Families of rows that turns and mirrors carry onto each other, the same ones carrying the whole set onto itself: the rest of each named row's family, in list order:
6 families of 3 rows:
C: [-20  16  -5  -5 -34  49  17  11]
Q: [  7 -42 -24   3  23  17  10 -24]
Z: [-14  36 -18 -19 -24  36  20   2]
B: [-23  35 -26  -2  -7  53  11  -8]
F: [-18  37  -3 -19  -3  63  26 -20]
G: [-41 -21   6 -28  24  23 -13 -56]
N: [ 12 -49   1  -7  12   8  21 -22]
W: [  7 -43 -28  -4  -8   2  16 -19]
A: [-50  -3  -3 -51  22  13   7 -48]
T: [-50 -13  15 -48   8  17 -12 -36]
S: [ -5  39 -13  -9 -22  44  29 -15]
J: [  4 -42  -4   1  -9  -1  30 -16]
R: [-30   5  11 -62  14  34   9 -49]
L: [ 23 -37 -15 -15   3  19  34 -18]
Y: [ 19 -37   4  -1 -15  22  18  -2]
K: [-47   6   6 -35  28   9  -3 -49]
X: [-44   6  19 -39  16  33 -11 -50]
U: [ -7  25  -9   4 -19  57  27  -9]

Which other rows belong to the same family as G? F, Y
Which other rows belong to the same family as S? J, K
Which other rows belong to the same family as A? Z, W
Which other rows belong to the same family as N? X, U
Which other rows belong to the same family as B? T, L

Families of rows that turns and mirrors carry onto each other, the same ones carrying the whole set onto itself: the rest of each named row's family, in list order:
4 families of 8 rows:
Rizad: [-14   9  17  13 -24  13  13 -28 -24  41   8  15   7  17 -38  -4 -12 -25
 -29  58 -36]
Dofun: [  6   2 -20 -18   0 -16  -5 -46 -51   7  -5  17   6 -27 -43  11 -54 -31
 -22  24 -37]
silag: [  0 -18 -12 -43   7 -26  31  31  41 -26 -45 -14  14   5  14  17  -5  -9
 -29  36  -5]
pefi: [-23  10   8  -5 -26  13  29 -31 -35  12 -11  26  19  -8 -31  37  -7 -26
 -35  33  -4]
duf: [  6   7 -11 -18 -32  -3   9 -35 -45  -7  -7  25   3 -33 -37  32 -33 -31
 -42  13 -23]
kegi: [ 34  -5   6   6 -28  13   8 -39 -54  -2  14  18 -16 -12 -30  -1 -32 -16
 -33  22 -40]
diro: [ 14 -27  10 -18  10  -7  36  28  37 -15 -29 -21   4  30  24 -10   7   7
 -17  50 -10]
pugo: [-29  17  -3 -11 -28  -5   9 -24 -19  34 -10  19  19  -5 -45  26 -19 -39
 -38  44 -27]
tive: [ -3  -8 -31 -32  28  -7  42  22  25 -18 -45 -15  17  35  21  10 -12 -14
 -35  30  12]
vor: [ 27 -13 -51 -45  21 -21  20  19  13 -38 -40 -15   2  12  14   6 -38 -19
 -43   9  -6]
Ruvib: [-28  13   9  16 -19   2   4 -37 -14   6   1  15  20  -1 -39  26 -13 -25
 -49  64 -15]
zov: [ 55 -22 -34 -23  24  -6  19  16   5 -34 -20 -22 -16  33  22 -28 -37  -4
 -33  19 -23]
fifif: [ 19   4   3   8 -28   3  -4 -31 -33  26  16  11 -11   1 -42 -16 -35 -26
 -34  41 -58]
binav: [  7 -12 -13 -10  22   2  28  10  45  -8 -23 -33 -11  39  20 -15  -5   7
   5  33   2]
Pigak: [  4  13 -18 -15 -32 -13  -8 -28 -29  18   0  18   1 -21 -48  13 -44 -40
 -44  29 -48]
Zudas: [ 25  -9 -12 -25  30  15  49  17  30  -8  -8 -46  -4  30  17 -20 -22   8
  -4  28 -20]
maton: [-19   1  16  12  10  10  19 -43 -43  35   0  15  17  10 -29   0 -19 -17
  -7  54 -21]
duril: [ 41 -18 -29 -16  16  -8  11   7  33 -24 -15 -36 -29  24  17 -28 -27   7
   1  18 -20]
Mepog: [ 25 -17 -14  -8  31   9  40  18  15 -14 -24 -21   0  56  26 -25 -10   1
 -25  40  -4]
gor: [ 52 -34  -3 -21   5 -16  17  24  26 -30 -20 -24 -18  16  22 -29 -18   8
 -18  38 -33]
riro: [ 43  -9 -31 -41  27  -1  34  15  24 -25  -8 -45 -13   8  11 -19 -43   1
 -11   9 -31]
Naf: [  4  -3  27  20 -22  27  28 -37 -45  17   9  20   0  11 -25   1  -4 -10
 -24  43 -20]
Lepe: [-10  11 -12   1 -25 -13 -10 -39 -21  -9   1  15  10 -25 -44  29 -35 -32
 -56  45 -27]
domeg: [ -3  -1 -20 -41  31   5  53  21  38  -8 -23 -40  13  19  12   6 -18  -4
  -9  26  -2]
katef: [ 18  -6   2  10   6   2   1 -47 -56  18  10  12  -5  -2 -35 -17 -42 -16
 -11  40 -43]
sono: [ -6  -3 -35 -34  17 -16  23  12  51 -18 -41 -28   2  17  15  12 -12  -8
  -7  21  11]
vomet: [ 15   0 -39 -57  25  -9  39  19  33 -23 -25 -40   4  -2   7  10 -39 -10
 -16   7 -15]
nafut: [ 26 -10 -47 -39  13 -23   7  11  39 -33 -32 -32 -17   1  10   1 -34  -9
 -10   4 -11]
Pufa: [ 16   2  -2  17 -24  -4 -17 -41 -30 -10  15   9  -7 -14 -42   3 -40 -21
 -49  49 -43]
boga: [-32   8  -7 -13   8  -9  12 -40 -38  24 -17  20  27 -15 -38  28 -29 -34
 -20  37 -14]
mekon: [ -1   4  16  32 -18   9  -1 -43 -25   6  17   8   3   7 -35  -2 -18 -13
 -41  68 -30]
mimab: [ 37 -24 -23 -46   1 -34  13  26  31 -41 -36 -18  -6 -11  14   1 -28  -9
 -31  21 -28]

Which other rows belong to the same family as vomet? Ruvib, Zudas, riro, Lepe, domeg, Pufa, mekon
Which other rows belong to the same family as binav? Rizad, pugo, fifif, Pigak, duril, sono, nafut
Which other rows belong to the same family as silag? Dofun, diro, maton, gor, katef, boga, mimab

Families of rows that turns and mirrors carry onto each other, the same ones carrying the whole set onto itself: the rest of each named row's family, in list order:
4 families of 8 rows:
lerib: [ 28 -20  55  17 -37 -10 -28   6 -13]
Sumev: [ 39  -3  13  37   2  -2 -43  17 -28]
sal: [ 27   0  -1   2 -58 -15 -28  -3  11]
serip: [ 36  -8  51  24 -31   9 -30   3 -27]
buto: [ 17 -24 -30 -11 -58 -19 -12 -10 -12]
Nekis: [ 35 -32  24  34 -29 -10 -13  32 -30]
bima: [ 26 -27  13 -10  10   8 -30 -49 -35]
bisa: [ 22  10   1  35   7   9 -46   7 -39]
Zav: [-17   5 -18 -12  -9  20 -16 -39 -12]
zufab: [-11 -42   4  -2 -20   6 -33 -56  18]
vilat: [ 29  -7  -7 -19 -54 -19 -35 -14  -1]
mutu: [-12 -55 -14 -20 -34  -4 -12 -23  12]
zefe: [-21 -40 -20 -15 -21  24  -9 -41 -21]
Gogar: [-16  -5 -10 -18 -15  19  -8 -35  12]
sada: [ 35 -36  35  19 -54 -10 -23  13 -33]
fima: [-27 -20 -20 -10  -5  23   5 -22 -14]
Fefa: [  0 -45  10  -8   7  31 -15 -36 -46]
miri: [-11  -6  41  24   6  23  -6 -14 -20]
Ditus: [ -1 -19  -8  26 -41  -8 -53   7  24]
tila: [ 25 -22  18  45 -13  18 -18  10 -55]
rep: [ 15 -30  -5  32 -54 -16 -13  26   1]
Por: [ 25 -14  -3  30  10   1 -27  10 -55]
taku: [-13 -27  -6  37 -39  -7 -36  33  -8]
baz: [  4 -32  26  30   4  31   2 -18 -49]
keduf: [-12 -36  46  19   1  26  -6   0 -44]
Gep: [ 15 -52   5  -1  -1   6  -9 -51 -41]
pati: [ -3 -46  23  -5 -27 -10 -30 -43  21]
lun: [ -5 -13  44   4   7  37 -14 -24 -23]
ras: [-12 -17   9  40 -35 -10 -41  11  17]
Gof: [ 24 -27  19  10  19  13 -27 -48 -27]
mafav: [-17 -66   5   8 -44  -7 -23 -32   8]
nuga: [  7 -42 -20  -8 -56 -16 -28  10   6]

Which other rows belong to the same family as Gogar? Sumev, sal, serip, zufab, Ditus, lun, Gof
Which other rows belong to the same family as sada? buto, fima, Por, taku, keduf, Gep, mafav

